In the rows, 128 means zero.
Rotation paths and how fast each direction turns (deg/step)
Each turn is a multiple of 5 degrees from 10 to 175, or 0.
Each row of a path follows its step; steps can be skipped.
Path 1:
step 3: [124 127 123 128 125 134 127 135 128 127 131 131 126 133 121 127 136 128
 124 128 122 129 137 127 128 127 132 135 110 123 134 130 132 133 125 128
 120 134 130 139 119 130 132 133 130 118]
step 4: [131 128 131 131 128 129 137 132 123 131 132 120 117 128 131 128 129 137
 130 130 129 126 129 121 124 129 134 126 123 112 127 132 130 129 131 120
 117 122 138 135 129 122 130 133 122 121]
step 7: [129 129 131 122 117 130 135 130 126 128 126 134 131 137 137 135 131 136
 134 129 133 125 131 119 129 125 137 137 129 141 135 127 128 129 125 133
 128 128 137 134 130 126 128 132 124 119]
step 8: [131 127 129 132 136 130 125 131 121 122 137 137 135 132 122 130 139 140
 128 130 137 130 126 128 126 120 126 129 124 128 131 122 124 127 131 125
 127 127 132 133 126 132 130 129 125 109]
step 11: [124 140 125 134 122 123 133 134 124 127 132 128 128 130 127 124 131 125
 125 136 128 125 137 120 122 134 142 130 122 124 127 131 133 127 125 112
 124 130 134 127 125 130 133 130 126 120]
step 16: [125 136 132 130 129 122 129 125 137 122 141 135 132 130 134 133 137 138
 123 136 128 133 129 125 115 126 133 126 128 126 126 126 126 122 129 129
 124 129 130 135 119 135 131 137 128 124]
step 20: [135 121 127 129 135 120 136 136 132 128 134 136 129 123 129 132 128 129
 132 136 131 116 133 121 120 126 134 118 130 131 129 129 129 121 124 133
 121 123 128 127 134 119 127 124 125 118]
step 22: [124 126 134 125 131 128 135 133 125 132 143 124 137 123 128 130 128 131
 134 126 134 129 134 119 128 130 132 130 122 125 138 124 126 134 125 117
 123 126 116 132 133 122 119 133 125 131]
step 23: [121 136 130 131 129 123 137 123 133 123 128 129 131 129 140 128 135 134
 131 128 126 133 129 126 117 129 138 119 119 126 142 126 127 131 130 134
 132 132 124 132 130 129 122 133 130 123]
[131 127 131 127 128 131 128 125 126 129 129 129 129 124 128 127 128 131
 130 128 128 126 125 129 129 130 128 129 127 124 127 127 128 126 129 128
 126 128 126 129 127 130 130 126 127 128]
85
[128 131 131 129 130 127 131 130 127 128 127 129 127 125 128 127 129 128
 128 127 128 127 127 129 125 124 127 126 131 127 128 129 128 127 131 128
 128 127 130 129 129 131 128 130 131 126]
95
[127 126 126 126 130 127 128 127 124 127 129 125 128 127 126 127 129 125
 129 129 131 129 129 127 128 126 125 128 128 124 127 127 126 128 128 126
 129 129 129 128 129 128 126 126 126 126]
160
[129 128 130 127 126 131 128 128 129 130 132 128 129 128 130 125 127 127
 128 128 127 128 132 128 129 128 126 128 131 127 128 129 128 129 129 124
 128 126 131 128 127 127 127 131 127 130]
140
Path 2:
step 1: [123 119 124 122 127 122 128 126 132 131 123 127 126 128 127 133 132 118
 121 132 120 125 130 116 120 118 128 140 131 124 135 136 127 133 131 134
 135 123 135 135 124 128 140 128 138 130]
step 4: [134 126 127 137 133 129 121 120 132 121 122 117 132 125 132 128 129 132
 125 140 125 138 130 130 115 136 120 123 128 130 135 134 125 131 123 122
 126 122 130 118 137 123 133 129 127 124]
step 7: [124 119 124 124 126 138 128 132 127 139 123 126 117 126 137 129 129 128
 122 136 130 121 133 125 131 133 130 137 131 121 136 128 123 136 124 121
 133 136 129 127 127 124 125 138 142 127]
step 9: [129 135 133 126 139 133 126 136 128 132 125 129 136 128 134 127 134 129
 116 129 126 135 120 124 120 119 129 138 129 132 137 127 118 131 119 127
 132 124 127 135 131 126 120 142 129 124]
step 10: [140 130 128 126 133 123 124 121 140 125 114 132 126 124 127 130 130 124
 124 128 129 127 126 129 117 125 130 113 133 122 129 134 120 135 130 124
 133 136 131 124 124 133 131 135 119 127]
step 14: [129 130 130 126 133 123 139 123 129 123 116 123 139 127 139 121 128 123
 124 125 130 124 125 127 118 127 117 134 135 119 134 127 131 128 121 132
 131 128 124 127 121 128 140 123 118 126]
step 17: [123 126 126 131 129 129 121 130 134 126 144 123 133 131 131 123 136 120
 114 138 131 129 132 126 128 123 122 129 140 124 125 128 137 132 123 120
 127 122 134 124 130 123 125 130 138 122]
step 19: [128 130 130 127 124 125 122 125 129 143 127 129 134 130 140 125 126 124
 113 135 123 127 132 126 134 127 130 133 121 114 131 120 127 133 126 120
 124 132 136 125 127 129 127 132 120 123]
step 24: [128 123 127 123 126 130 140 123 129 133 126 126 129 121 126 123 133 128
 129 130 128 124 128 131 139 130 121 135 117 120 130 136 127 132 105 132
 126 131 124 130 126 131 127 133 125 138]
[130 126 133 128 128 127 129 131 130 128 129 127 126 130 128 127 129 131
 127 130 129 129 128 126 129 128 126 128 128 133 127 129 129 130 126 128
 129 126 129 127 129 127 128 125 129 127]
85
[130 130 128 124 130 127 131 126 131 125 126 128 129 128 128 128 129 126
 127 129 129 124 128 129 129 128 131 128 129 130 126 127 127 128 128 128
 128 125 126 131 128 128 128 126 129 129]
25
[130 129 130 127 129 129 127 129 130 128 126 130 129 131 127 126 126 126
 129 128 126 127 125 126 126 126 128 128 129 126 130 128 131 128 129 130
 127 130 131 130 126 126 128 127 126 129]
85
[127 128 128 129 128 129 127 131 126 129 129 130 129 130 130 127 130 128
 125 131 129 127 127 128 128 127 133 125 129 129 125 128 126 130 130 129
 130 130 129 129 127 128 127 130 127 126]
35
[127 128 128 129 128 127 128 129 126 128 127 125 126 129 127 127 129 127
 127 128 125 127 125 128 130 124 127 130 128 128 127 124 127 129 129 129
 128 128 128 126 128 129 126 130 133 129]
175
